The rows of D fall into 3 groups, and each row is roughly a mix of its group's hidden directions.
D, 111 rows:
[[ 11  -8 -17 -22 -36  10 -18  20   2 -19   7]
 [ 26  20  19 -26 -31   2 -13  11   1  11  -7]
 [ 33  -2 -35   4  12  -9  -9  21 -16   7  11]
 [ 26 -14  21  -2  -4   4   3 -29   3 -15 -33]
 [ -1  -1  -1  20 -18  19  -1  35   9 -15 -30]
 [-17  -2 -11 -15 -19  16 -18  35   9 -18 -18]
 [ 43   0   2 -16 -11 -14   3   6  14  26 -12]
 [  6  -8 -19 -13  12  -6   9 -32  -9 -25 -30]
 [-38  -2 -10 -21   4  10  -3  17   0   2  33]
 [ -9  27  -4  -2  -7  35 -19  20  -4   3  25]
 [ 15  10  20  37  -9   7   8  20  14  23   9]
 [-25   7  -6  -2  41   2  20 -16   5  -7  17]
 [-31 -15  13  -4  25 -28   0  -7  12  21   9]
 [ -6 -12 -18 -25  12  16   3 -18   3 -41  -5]
 [-26   9  -5  12  26  13  -8  39   3   5   8]
 [  6  -6 -17 -18   5  -3   3 -30 -18 -24 -32]
 [  7  10  17  31 -12  13  -9  30  16  15  17]
 [-10   9  22  20  22 -11 -15  19   0  30  17]
 [ 31  20  11  10 -14  12   8   7 -19  27  20]
 [ 15  22   0  -6  -8  20  -8  35  17   4  26]
 [-13   9   8  27  13   9 -15  39   7  19  10]
 [-16  -9 -17 -25  13  19   2  -7   5 -40  -4]
 [-39  -8 -12 -30  17 -11  -7 -20   1  -7   2]
 [-18  -9  15 -20 -18   3   8 -38   4 -18 -15]
 [ -3  20  21  46  -5   6   1  19   6   5  -7]
 [-12  -2  26  41 -13  -3  14  -9  17  -1 -16]
 [ -8   4  10  13  -2   3   3  19  17  40  29]
 [-11  -9 -18 -30 -12   6  -7   8  -1 -19 -37]
 [-24  10   5  28   1  20 -11  30  21  -8  10]
 [ 30  10  39  17 -15   8 -11 -11  -3 -13  -1]
 [-21 -35 -23 -29  13 -12  -7 -10   4  -6   1]
 [-39 -34 -16  -4  -5   3  -3   0  19  -9   8]
 [ 27  10  17   1  -6   0  -5  17  22  31  25]
 [ 30  10  -5 -42  -4 -14   3   6   9  17  11]
 [ 33   5   0  20  29  -8  11  -9  -3  -3 -29]
 [-35 -31 -25 -15   1   0   0  -6  16 -14  -3]
 [ -7   9  19   6  24 -13  27 -26   3   8 -28]
 [-12  -6  11 -11   5  29  -2   1  26 -26  28]
 [ 14  16 -18  -4  20  -9   8 -15 -22   3 -38]
 [ 38  16  19  -1 -14   0  18 -11   6  28   4]
 [-29 -22 -11 -29  -5   6 -10   0  13 -19  24]
 [ 21  29   5  13   2  13   1   6 -24  34   8]
 [-40  -7  18  19   2   5  13 -14  -3  26   8]
 [-18   9  23   9  15 -14  23 -31   2  12 -20]
 [-26 -34  -5 -10   7  -9   0 -11   8  29  20]
 [  0  14  28  27 -11 -12   3   4   2  35  16]
 [ 17 -14 -33 -12   4  10 -21  26 -12 -10  18]
 [ -6  11   3  18  -2  18 -20  39  10  11  24]
 [ 33  18  24  30 -19  10   4   7   4   8  -3]
 [ -7  -7   9  -5  19 -18  -2 -35   1  28  25]
 [ 33  -1   1   1 -10  -5  13 -23 -15 -19 -31]
 [ 26   6  10   4 -29   2   6   7  -2  14 -39]
 [-10 -17 -18  -2  17 -19   7 -30 -15 -18 -24]
 [  9   2  -5   7   5  10 -16  51  12   9 -12]
 [-25 -34  -1   8  15 -19   1  -4   6  31   8]
 [-18 -10   2   3  20   2 -10 -11  22  30  32]
 [-14  -4  21  42  -9  -7  17  -5  16   3 -18]
 [  9   3 -17 -39   5 -11   5  21  28  13   4]
 [-26 -22  -2 -32  -9   3  -3 -16   9 -20  22]
 [ 14  14  -5 -14   2   2  -2  35  31  11  22]
 [-24 -10   0  -7  21 -19  -6 -42  -4  11   7]
 [ 21  14 -37  -9   9   5   7  24  13 -19 -11]
 [  1 -20   3   0  -6 -17  24 -37   2 -10 -28]
 [ 22 -14   9   3 -21  -6  23 -34  -1  -8 -22]
 [ -5   8  -2  14  17 -23  17 -36 -14  21  13]
 [ 13  -4   9   1   9 -33  17 -35 -11  19  -5]
 [ -8  12 -17 -18  -3  -7   8  -9 -24 -35 -25]
 [-40   5 -19  -7  16  11  -8  29  -2  -4  11]
 [ 10 -11  -3 -30  -3 -19   8 -34 -22   8 -15]
 [ -8  -2 -11 -25 -45   5 -11   9  11 -11  14]
 [-39 -10 -18 -10  12   9 -11  -5  -5 -31  -5]
 [ 38  18   4  -4  -4   1  -2  -9 -18 -27 -23]
 [ -2  -4   1  -9 -16  21 -17  35  11 -23 -24]
 [  7 -19   4 -28 -16   2   2 -23  -9 -19 -32]
 [-34   1  -6  -6  11   7 -15  23  13  17  30]
 [-36   5 -14  -6  11   0  -6  37 -10  17   3]
 [  7   9   4 -37 -12   9 -32  15  19   4  12]
 [-37 -17 -12 -24   8   0  -8   6  11   2  28]
 [-22   5 -12  -2  11  -3  -5  30  -6  27  32]
 [-35 -11  -9  31  14   8   2  -3  -6 -26 -10]
 [ -4   6  17  28  13  -3  -9  16  -7  39  17]
 [  3  -8  -9  13  -9  12  16 -16 -13  47   4]
 [ 43   3 -18 -16  -1 -10 -11  12   6 -22 -13]
 [  6  36  -2  15  -5  20 -10  31  -3 -21  -3]
 [-29   7 -12  -9 -21 -23   9 -32  -9  11   5]
 [ 33  -2  14   1  -5 -23   8  -1  17  35  -8]
 [ -2  -1  21  47 -12   9  -5  -6 -12  -5 -19]
 [ -5  19  22  30  -8 -16   5   5   0  36   9]
 [ -8  18   9  44  -9   0  17  24   4  -8 -11]
 [  7   4  -3 -50  -1 -19   6 -13  -2  16   6]
 [ 29   2  15  13   8 -15  10  -7   2  16 -39]
 [  9   9  11  28   6  -2  12  15  24  32  20]
 [ 22  -4   4  -2 -17  -4   6 -38   3 -24 -24]
 [ 27  21  10 -25  15  -2 -18   9  -4  22  22]
 [  9  15   3  19  -4  20   0  40  18   0  22]
 [ -9  -6  -3 -14 -10  23 -16  41   3 -21 -15]
 [ 25  -1   8   8   3  -9  15 -48   4  -8   4]
 [ 22  11   9  11  -4   2   8  29  27  28  16]
 [-40  -7 -14  -7  11  12 -23   0   5 -27  -1]
 [-31   2   2  18  25  -9  14 -23  -4  10  26]
 [ -1  -6 -10 -14   1  -2  10 -42   6 -28 -21]
 [ -6  17  12   8 -14  24 -12  36  20   5  18]
 [ 17  10 -11  15 -31  -6  -4 -15 -11 -10  36]
 [-21  -8  -5 -12   0  25 -20  37   7 -17  -9]
 [ 12 -14  -4 -30  11 -26  16 -31  -9   0 -12]
 [ 31  17  17   9  15  -4 -16  13 -12  31  10]
 [ -4  16  27  20  20 -10 -15  17  -2  28  17]
 [  2  -4  -5  10  23   2 -10  31 -16  26  29]
 [ 40   5  18  15 -17  -4   4   2   5  30  -8]
 [ -6  -7  -2 -15 -13  23 -16  33  11 -24 -22]
 [  3   2   9  12  22 -15   4 -27  -5  16  39]]

One row of each group comes first, with its name. Which group is each row after those in?
[-43  -9 -10 -16   4  10 -19  -4   0 -24 -11]	(29)
[ -6 -14 -15 -12   0  25 -25  36  -5 -20   6]	(49)
[ 22  21   4 -19 -12   7  15 -34 -10 -12 -20]	(78)

[-5  6 -4 34 12 14  6 32 19 -4 21]	(29)
[  9  19  -8  26  18  -9   7  22 -10  32 -15]	(78)
[  5  -1  -3  10 -22  12   2  28   2 -17 -41]	(29)
[ 29  35   8  15 -15  26  -5   8 -10  -3  -4]	(78)
[-20   4  29  12   3   2 -11 -20 -13   7  37]	(29)
[-10 -35   6 -14  14 -30   1 -24  14  -1  -9]	(78)
[ -9  -8  -7 -10  -3   3 -14  38 -19  23  26]	(49)
[ -7   2 -18   0  16  19 -11  36   2 -27 -20]	(49)
[ 25   2  24  24 -24   7   1  -3  -3  28 -18]	(29)
[ 39  -7  12   5  -7   0   5 -34   8 -18 -13]	(49)
[ 36   2   3  11 -23  -1  27 -14  -5  -6 -22]	(78)
